rotation steps, each row followed by its count of steps
The counts run from 0 to 171.
[109 115 134 158 159 113 112 123  61 137 118 135 142 122  82 129 106 154
  69 122 122 101 116 115 136 136 103 169 142 182 148 119  89 100 123 105
 135 133  98 125  92 155 136 166]	100
[103  91 133 134 147 126 109 108  79 112 142 127 144 103  95 116 112 180
  87 120 144  85 135 132 123 120 104 161 142 180 145  87  96  94  98 100
 125 126 109  99  94 158 144 136]	103
[145 114 104  99 212 108 118 122  88 124 144 124 142 135 101  99 147 139
 103 123  71  97 125 109 113 148 136 174 144 138 117 116 125 139 152 113
 141  95 147 134  91 152 185 128]	43
[129 116 125 110 128 112  85 136 133 106 133 123 128 107  93 117  98 195
  70 133 121  96 132 125  96 144 147 176 146 206 163 130 115 117 129 100
 119 159 170 117 110 118 127 119]	11
[115 126 110  87 147 105 102 109  67 148 106 138 150  88 109 152 129 163
 111 119 124 110 160 117  96 197 126 153 107 164 141  97 127 136 135 141
 138 126 165  83  99 163 121 139]	60
[115 126 140  54 144 107 120 132 116 113 147 165 173  97 120 120 114 152
 110 155  87 134 145 140 102 137 168 135 113 173 172 102 152 118 147  95
 118 126 168 103 111 154 131 100]	127
[126 146 149 119 144  91 129 155  82 131 123 152 123 119  66 127  96 131
  81 159 107 126 120 103  96 174 153 135 130 167 159 156 118  87 168 118
 128 112 186 128 123 121 114 130]	77
[135 115 125 129 172  96 101 127 115 108 123 111 110  95 151  83 127 196
  92 144 113  76 108 122 113 157 133 171 145 178 122 106  80 143 140 127
 113 116 138 131 109 127 150  89]	159
[120 105 122 126 185 101 118 122  94 139 113 140 130 103 148 128 101 188
  63 116  95 116 105 118 161 150 148 161 143 138 110  82 117 108 138 128
 123 105 114 128  83 172 166 149]	48
[145 124 126 146 162  89 135 128  46 121 132 115 120 117  84 117 125 150
  98 151 110 103 117 124 103 191 115 158 137 161 126 111 125 116 156 129
 149 130 168 141  96 144 137 148]	152
[145 119 110 114 211 101 118 124  92 136 135 124 131 138 117 101 137 143
  88 119  70 101 114 112 118 150 138 182 150 141 114 117 124 133 152 117
 142  99 139 143  87 153 182 140]	44
[115 150 129 103 192 105 100 147 118 164 117 182 147 136 101 103 114 109
  96 125  78  99 142  81 103 119 142 164 118 184 158 159  98 118 157 108
 133 114 143 119 118 125 124 134]	23
[ 99 136 129  84 178 100 105 132 122 133 137 190 147  95 120  89 113 155
 134 126 116  77 168  92 116 106 144 133 105 185 145 122  96 130 136 118
 127 129 172  96 127 128 112 107]	19
[ 72 126 101  96 178 124 117 133  81 139 126 170 130 131 130 130 114 134
 116  96  75  90 139  99  93 172 130 153 113 146 113  98 136 111 145 122
 131  91 156  97 104 139 122 114]	135
[139 136 154 129 171  71 114 123 103 151  90 149 126  69 143 101 109 181
  90 167 128 102 118 112 143 141 141 144 123 180 145 121  62 127 152 147
 117 127 133 135 117 146 126 133]	163
[124 118 150 114 186  99 156 122  56 123 169 169 142 108  98 101 119 126
 115 146 108 103 144 139 140 120 125 132 119 152 129  80 130  87 135  99
 160 112 159 123  96 171 139 150]	37
[106 137 130  78 186 102 102 136 125 137 137 189 152 109 112  89 118 142
 129 126 106  83 162  83 107 107 145 139 105 184 152 137  94 135 143 114
 126 119 161 100 128 124 119 103]	20
[123 110 135 106 195 100 153 117  52 125 174 165 150 106  95 100 123 131
 123 136 110  98 151 126 138 125 124 128 122 140 123  81 130  94 136 107
 155 105 163 118  98 166 144 143]	38
[108 134 151 145 191  79 141 144  94 121 138 182 110 100 151  76 101 151
 111 154  94  78 116 112 131 129 125 142 123 178 125  98  94 113 152 115
 142 132 145 150 117 129 113 125]	89
[113 123 140 135 167 103 126 150 108  93 153 158 106 122 135  74 105 155
 104 150  83  75 110 127  94 138 129 164 141 193 133 105 119 120 151  92
 131 140 160 148 113 109 123 103]	86
[130 130 135  96 145  89 120 114  61 153 104 141 160  78 111 148 126 159
 103 143 124 132 151 128 114 182 127 146 102 169 155  92 126 130 146 142
 144 134 160 102  96 177 124 152]	58
[ 93 123 139 129 196  80 136 125  69 130 129 188 138  97 121  83 113 162
 136 139 109  80 122  77 146 117 121 123 120 164 127 119  74 124 148 118
 117 111 125 124 128 136 130 114]	92
[109 134 148 109 158 113 106 134 124 159 111 164  98  82 162 123  88 151
  71 133 127  96 134 128 112 168 151 141 119 157 114 100  90  78 141 146
 115  84 162  98 113 137 105 121]	69
[140 119 137 117 151  89 146 127  41  98 147 113 140 111  70 108 133 138
 105 171 110 119 111 125 101 182 131 139 135 153 150 125 117 117 155 112
 124  94 161 125 108 146 147  99]	149
[132 126 143 118 140 108  94 144 142 121 133 141 121 104 124 103  97 177
  70 149 118  96 140 143 104 133 146 173 135 210 163 112 111 113 138 105
 135 168 171 131 109 125 112 135]	13
[127 115 140 113 150  90 147 126  39  94 149 123 144 109  74 106 130 145
 110 169 112 119 111 120 104 172 134 129 131 149 146 122 113 112 152 110
 115  84 154 113 115 148 150  93]	148
[ 99 113 137  87 140 117 108 131 125 135 125 166 156  89 130 145  78 195
  69 123 107 128 135 129 146 131 173 142 131 159 146  89 140  81 128 110
 114 128 155 101 102 157 131 140]	123
[ 91 113 115 131 151 114 117 151  96  82 158 143 108 126 110  96 104 178
 106 129  92  74 116 113  88 154 128 158 144 186 130 110 131 113 144  94
 122 138 173 127 117 104 120  96]	84
[108 100 122 105 169 104 117 112  95 122 117 133 151  82 142 124 108 206
  82 129 102 120 106 123 160 144 156 144 143 142 122  84 117 116 128 123
  99  99 111 113  95 173 166 119]	50
[146 127 126  89 208  96 106 107 103 165 133 146 136  90 102 110 135 151
 108 122 142  91 175 110 144 124 137 142 121 147 122 112  95 112 128 140
 147 108 173  99 100 164 152 162]	112
[149 126 132 139 159  86 145 128  43 117 136 115 124 120  77 116 134 143
  99 163 108 112 113 125  99 191 117 155 139 160 135 119 123 119 160 119
 146 118 169 142  99 142 142 135]	151
[143 119 114 123 210 103 118 122  98 145 121 127 126 132 125 111 128 151
  77 120  68 107 110 117 131 156 135 184 151 143 115 112 123 125 148 120
 140 100 133 148  79 157 174 150]	45
[ 94 122 122 102 174 130 115 142 101 129 127 155 121 137 144 115 112 126
  83 121  56  97 106 116  85 168 143 169 138 155 121 112 121 108 152 107
 114  66 124 111 105 132 140  87]	138
